Turns, then the turns between two rows, first turn first; the first pair answered:
Solig:
[ -4   3  19   8  -9 -29  10   0  30  12  16 -19   5] |-> [ -6 -11  22   0 -15 -19  13  -4  29  11   8 -28   4]
[ 22 -24  -2  26   3 -18  23  12  -4  30  -3  -7   0] |-> [ 21 -18  -3  28   5 -22  21  12   0  31   0  -5   3]
[-15   9  -3   6   4   1  -5  12 -23   3 -16  22  -6] |-> [-18  14  -3   9   5  -4 -10  12 -17   6 -14  22  -2]
Nalo:
[ -1  16  10  12   6 -30  -3  13  26  10  20   4  13] |-> [ -1   6  17   8  -3 -24  -3   7  31  13  18  -6  14]
[-23 -11  -6   1   0 -15   3  -3  -1   1  22  -8  -6] |-> [-25 -11  -5   1   0 -12   2  -4  -1   1  19 -10  -6]
[-11   8  20  17  -6 -25 -15   2  26  14  -3 -18  10] |-> [-15  10  20  15  -9 -20 -20  -2  24  13  -8 -21   8]
[  3  -6  -6   4  14  18  39  29 -14 -17  11   1  -9] |-> [  3 -16   1   1   8  19  41  30  -6 -16  11  -5  -7]
duz:
[ 14 -29  27  12 -10 -22  20  19  25  -1  23  16  12] |-> [ -1 -13  34  10 -16 -19  -3   1  44   8  15  -6  23]
[  0  -8   8  -7 -14   7  -3  -4  21   6   2 -10   9] |-> [ -5   3   1  -8 -12  12 -11 -12  12   5  -6 -13   9]
[ 28  -9   9  10  17 -13   5  -1   0  -3  24   4   8] |-> [ 23  -6  14   8  14 -14   0  -6  13   3  23  -5  14]
tep:
[-12   1   4 -19  -7   6  -1 -15  16   5 -11 -23  10] |-> [  9 -18   0 -13   2  -8  28  13   0  -7   8   5  -2]
[ -8  -3  10   9  -2 -24  -8   3  20  -2   6  -1  14] |-> [ -8 -27  11  -6 -13  -4  -2  -5  11  -8  -9 -10   7]
[ -7   4  -8  -7  -2   8  -9 -16 -16  -9 -18  -7   2] |-> [  7   2 -11   2   8  -9   8   5 -22 -14   1  16  -4]
[  0 -50  10 -24 -20  26  39  -1 -38 -28 -13   7 -27] |-> [ -7  54   5  25  19 -48   1  16  12  -1  36  29  10]
Now pairs of rows:
(2 to 3 turns a pair)
[-14   8  18   6  -4  -7   1   3  34   7   3 -18  14] |-> [-17  -7  17  -6 -14  13   2  -8  23   1 -13 -27   7] => Nalo then Solig
[-20  -9   3 -12 -15  27   5 -35 -21 -14 -27 -15 -17] |-> [  1  28  -6  21  19 -26  18   5 -16 -13  21  31 -10] => duz then tep
[  9  -6  14 -27 -14  29  -1  -6  -4  16 -19 -13   3] |-> [ 26  -8  21 -11  -2  -1  20  24   6  17  14  11   7] => tep then Nalo
[ -5  20   6   2  -2  -8 -10  -1  19   7   7  -8   4] |-> [-2 30 -6  4  8 -7 -8  1  0  0  5  3 -4] => duz then Nalo then duz
[  2 -10  -7  -7   5  10  14   9 -15   0  -2   6  -8] |-> [ -3 -13  -3 -11  -3  16   9   1  -8   3  -8  -4  -6] => tep then Solig then tep
[ 17 -23  -9 -15   5   7  22  16 -22   2   3   9 -16] |-> [  0  38 -15   1  18 -14 -12   4   0  15   9   2   4] => tep then duz
[  6 -37  31 -11 -20   3   5   1  35  12   5 -22   6] |-> [  0 -29  31 -11 -22   5  -2  -5  38  15   2 -28   7] => tep then duz then Solig
[ -5 -28  17 -17 -18  32  -9 -16  11  -6  -7 -25  -3] |-> [ 15  -1  14  13  10 -19   7  24  21  -3  40  15   2] => tep then Solig
[ 22 -27   6 -10  -8  -2  19  18   8  -8  12   0  -3] |-> [ 13   7   8   3   0 -20   0  16  29   4  21  -2  13] => Nalo then tep
[ -8  42 -18  12  21  -6 -13  -2  -6  -3  -1  10   5] |-> [  9  19 -13  15  23 -15  11  19 -12  -8  15  27  -3] => duz then duz
[  9 -35  16 -18  -1  10   3  12  -5 -27 -18  21  12] |-> [  0 -31  22 -20  -7  17  -7   1   4 -22 -25   6  17] => duz then Nalo
[  0  10   9  16  15 -16   0   0  24   7   8   3   6] |-> [ 11  -9  -3  10  17  -6  17   7  -6  -5   4  18 -11] => tep then Nalo then tep
[ -8  -4  11  -7  -9   4   7   4   8   9   0  -9 -13] |-> [ -5   8   7   0   0  -8   7  13   9  11  11   0 -10] => Solig then tep
[  5 -17  -1  13   5 -28  -3   8   8   3  16   8  16] |-> [ -9  10 -11  12   6 -17 -26 -13   2   4  -2  -3  20] => duz then duz then duz
[ 12 -42  15 -10 -14   1   2  -2  13   1   5  13 -12] |-> [ -5 -21  15 -10 -18   6 -22 -21  24   9  -9  -7  -3] => duz then duz
[-31  23 -11  -1  -3   5  -9 -27 -22 -29 -35   9   0] |-> [ -3 -28  18   5  -8 -25  35  19   5 -27  10  29   3] => tep then duz then duz
[  2  39  -3   8   9 -15  -3  -7   4   3  13   5  17] |-> [ 18   9  -8   2  10  -6  23   8 -23 -11  13  24  -1] => duz then tep then tep
[  7  -2  21  19   8 -16  -5  11 -16  -1  33  -4 -11] |-> [  4 -25  22   5  -3   7  -1   1 -24  -5  16 -16 -18] => tep then tep then Nalo
[  3 -17  19 -36 -14  37   3 -13  -6  -4  -8  -1 -16] |-> [ 10 -14  37 -20  -8   1   9  12  31   8  26   8  -2] => tep then Nalo then Nalo
[  0  20  -8 -10   4  15 -17 -19  18  16   0 -24  16] |-> [ 20 -31  -1 -20  -3  21  21   1   3   6   7  -9  -1] => tep then Nalo then duz
[ -8  -4  -7  -8 -13  23   1 -11  -6  -2 -19  -8  -4] |-> [ -4  11 -17  -1  -3  15   3  -5 -19  -6 -15   5  -7] => Nalo then Solig
[ 25 -25  18  29  10  -5  10  20   6  -4  33  17  -6] |-> [-10  27   6  23   6  20 -42 -28   5   5  -5 -17   4] => tep then duz
[ -3 -27  23  -9  -9  20  19  15 -20 -27 -17  -6   1] |-> [ -1  29  15  20  17 -21   6  30  -5 -18  11  14  18] => Nalo then tep
[-10   6  15  -7  -4  -4  -8   2  37   2  -8 -15  -1] |-> [-10  36  -5   0  13  -5 -14   0  14  -4 -12  -1  -7] => duz then Nalo then Nalo
[ 20  -6  20  12   1 -35  19  17  30  -2  34   9   5] |-> [-14  39  -8  -3  -1   9 -27 -38  -1  -5 -21 -21   0] => tep then duz then Nalo
[ 10  11   1  18  17 -14  10  16 -11  -9  27  21  12] |-> [-15  29  -5   6   6  13 -24 -21 -10  -6  -9 -10  16] => tep then Nalo
[ 12  33 -16  35  10   6 -16   9   7   6 -13  18   6] |-> [ 25  11 -17  31   9   9   6  22  -9  -3 -10  32  -6] => tep then tep
[ -4 -19  13  -8 -13  22   0 -10  10   2 -17 -16   5] |-> [-10  12  14   6  -4   4 -14  -9  26   9  -6 -14  19] => tep then tep
